Rows swapped in pairs by one turn or mirror: which row each one swaps with
The rows were stretched afterwards, more along some directions than others.
Dopal: 192,402,-44,-120,195,-10,-223,112,-11,-147,158,25,84,48,57,-172,110,168,-302,93,302,-126,-109
lipu: 81,7,71,113,203,-25,75,39,-124,-55,337,130,147,23,77,-96,275,-179,102,77,41,70,-132
zep: 20,400,89,-301,297,-53,-154,307,117,55,70,162,-14,160,-89,-234,46,109,-279,61,132,-271,188
vem: 312,281,-95,-148,-15,-174,37,46,-146,47,-149,157,-237,-115,-241,301,8,106,127,8,378,41,103
muvo: 96,162,18,-362,145,-38,-223,210,-144,-77,230,-122,-60,-69,-48,-290,341,230,-172,251,34,-29,77
lalu: 255,269,-251,10,-67,-199,70,-181,-202,97,248,1,7,-15,-176,44,-32,-205,78,374,298,-97,315
gune: 152,240,-117,-64,183,-263,29,118,120,-63,219,173,89,-132,-161,-22,46,223,-296,249,231,-16,204
solez: 27,58,-298,25,76,-172,117,-177,15,-23,242,-14,138,-17,-54,142,192,-91,-37,-27,137,-104,169
doka: 306,-31,5,-148,156,101,-6,43,123,-174,39,-152,-52,28,-233,-263,83,100,-48,229,-37,-47,239
dap: 62,175,-132,67,307,-243,88,311,-159,37,385,-55,-13,-1,55,-32,52,-134,-109,209,238,-141,202
muv: 311,42,42,-127,172,252,-132,195,-141,-385,200,-145,-310,-296,-442,-136,178,373,134,536,207,-104,25
voto: 144,331,-24,-146,108,-224,-128,-111,134,94,112,160,77,262,-79,202,322,-70,-169,-205,460,-73,-27
maz: 72,48,93,57,150,-61,48,337,-176,-84,324,-101,-225,-112,71,-126,312,-46,266,380,-13,-184,65
lal: -50,258,-30,-188,134,-100,-35,366,172,-78,153,-167,-288,-235,-241,-136,89,335,-122,331,289,-246,254
fem: 96,123,31,-8,194,-245,-72,475,-156,-134,214,196,31,3,-87,159,156,191,-43,-14,336,173,-249
nifad: 149,133,-114,264,88,-158,160,263,-104,-85,412,-137,43,-112,-127,-30,152,123,17,419,369,-196,-29
kes: 261,25,-152,-176,0,225,-67,-178,-59,-180,157,-77,-83,-121,-358,-415,119,87,-34,450,95,-146,276
Rut: -106,392,93,-363,-111,-28,32,229,-67,-115,-137,37,-321,-114,-208,-93,348,375,-26,196,144,-229,160
pezik: -72,118,-85,-70,-3,-263,77,73,19,-9,-135,36,155,261,196,-72,32,-62,-133,-299,-186,51,33
kiz: -64,24,-163,-42,-113,48,87,25,-53,-133,87,-358,-151,-138,-82,-20,210,-6,206,64,9,-214,61
nof: 262,224,59,140,221,270,-43,215,-328,-267,375,-212,-214,-256,-308,-90,34,48,72,673,320,-72,60
bug: -98,312,79,-250,180,-144,-124,314,143,-72,96,-74,-254,-99,-144,-233,226,269,-184,210,337,-176,8
bapap: -146,-57,99,-41,76,83,-37,226,-115,-108,436,-35,-201,-308,-115,-190,276,166,-21,395,172,-87,11
Tomum: 437,227,-151,14,129,5,-28,98,-308,16,220,-245,-96,0,-22,-202,-102,110,-68,452,159,-276,222
fuz: 149,138,-39,260,266,-66,105,194,-90,-28,534,-50,24,-83,38,-180,109,-135,-57,527,259,-115,140
dod: -138,212,-85,-314,230,-201,-66,156,280,-18,-47,-26,-28,75,-36,-197,75,58,-261,-169,30,-137,269
rebed: 209,200,-115,126,-91,127,64,-122,-368,-150,143,47,-120,-139,-85,-203,83,0,141,525,147,-58,115
bugek: 169,30,235,-242,35,155,-158,-94,-236,-123,155,-85,-139,72,-412,-203,368,-17,41,367,271,81,1
reluf: 153,61,-92,-204,-176,108,-59,-143,-102,-138,-81,-288,-324,38,-283,-110,368,29,121,203,252,-117,120
kud: 118,183,30,-421,177,12,-103,197,29,-226,42,53,-287,-294,-510,-163,338,312,153,323,224,-94,178
Pas: 281,-14,109,-167,337,136,-200,320,-77,-363,37,-28,-261,-182,-349,-83,184,215,163,141,186,146,-121
zof: -22,128,24,-512,174,-104,-186,163,232,-33,-59,115,-62,74,-273,-24,84,155,-249,-162,192,135,223
dit: -3,165,-18,-303,-28,-368,16,254,65,8,-187,31,-148,94,62,-99,370,166,-219,-233,38,-84,-49
Nal: 253,-71,-118,-211,179,97,-81,19,11,-295,-33,-54,-64,-63,-232,-174,35,122,-6,52,-134,29,224
debo: -124,-41,138,-71,265,123,-61,207,123,-249,130,15,40,138,-266,-184,188,26,94,-38,167,4,-95
bar: 4,-47,101,-144,142,181,-66,232,-208,-141,336,108,1,-182,-342,-49,15,82,78,342,121,127,108
zegar: 5,314,-175,16,-68,-47,146,-22,-130,67,324,1,36,-84,-159,72,-99,-46,-49,355,299,-102,323
Ribi: 196,180,-156,-51,-142,-73,189,-253,-199,-33,-119,-20,-294,-176,-201,-145,246,82,122,223,365,-224,78
kug: 218,-212,-92,-62,30,-14,55,171,-351,-203,237,-46,-26,-187,-102,-221,81,72,38,335,-183,143,149
ranad: 133,277,-9,-311,-111,-284,1,82,-10,188,-171,39,-197,6,-36,7,189,250,-212,39,82,-245,186
Kezi: 101,223,-20,-137,2,320,-126,59,-34,-240,249,-190,49,-124,-217,-273,66,348,-108,410,110,-358,88
tozo: 174,322,-61,-137,150,-285,61,260,64,22,-93,60,-313,-7,-96,-219,20,140,19,173,287,-260,205
Vapa: 3,131,33,22,166,-301,49,85,22,158,362,120,103,121,160,-105,340,-209,67,93,46,-214,51
Forur: -283,382,49,-22,133,2,91,53,-30,152,345,97,-1,-141,-81,-131,273,30,26,349,285,-465,151
dum: 180,210,-220,-66,-24,-198,76,-27,-278,77,226,-43,-237,-318,-221,88,8,-79,140,442,378,-67,291
tozus: -127,178,37,-139,-106,-59,105,113,128,-14,9,-165,-247,-63,-143,-106,413,75,172,137,193,-184,108
vesup: 296,67,-255,-137,-182,-19,93,-3,-190,-161,-90,-171,-276,-64,-331,61,92,159,46,160,228,-157,183
luzam: 222,257,-237,-45,36,-334,-3,186,-134,-35,-25,12,-145,-59,192,271,38,29,-69,-165,106,30,5
kabi: 171,173,14,-38,-75,-222,79,-88,-71,183,395,-63,-141,-49,-81,-182,282,113,-254,601,295,-312,317
farem: 113,183,-20,-141,-287,-36,46,-250,90,63,-59,-119,77,157,-181,-186,139,76,-108,121,66,-195,167

Swapped with kud: tozo
Swapped with Kezi: Dopal
Swapped with Pas: lal
Swapped with bar: fuz
Swapped with dum: maz
Swapped with Nal: dod

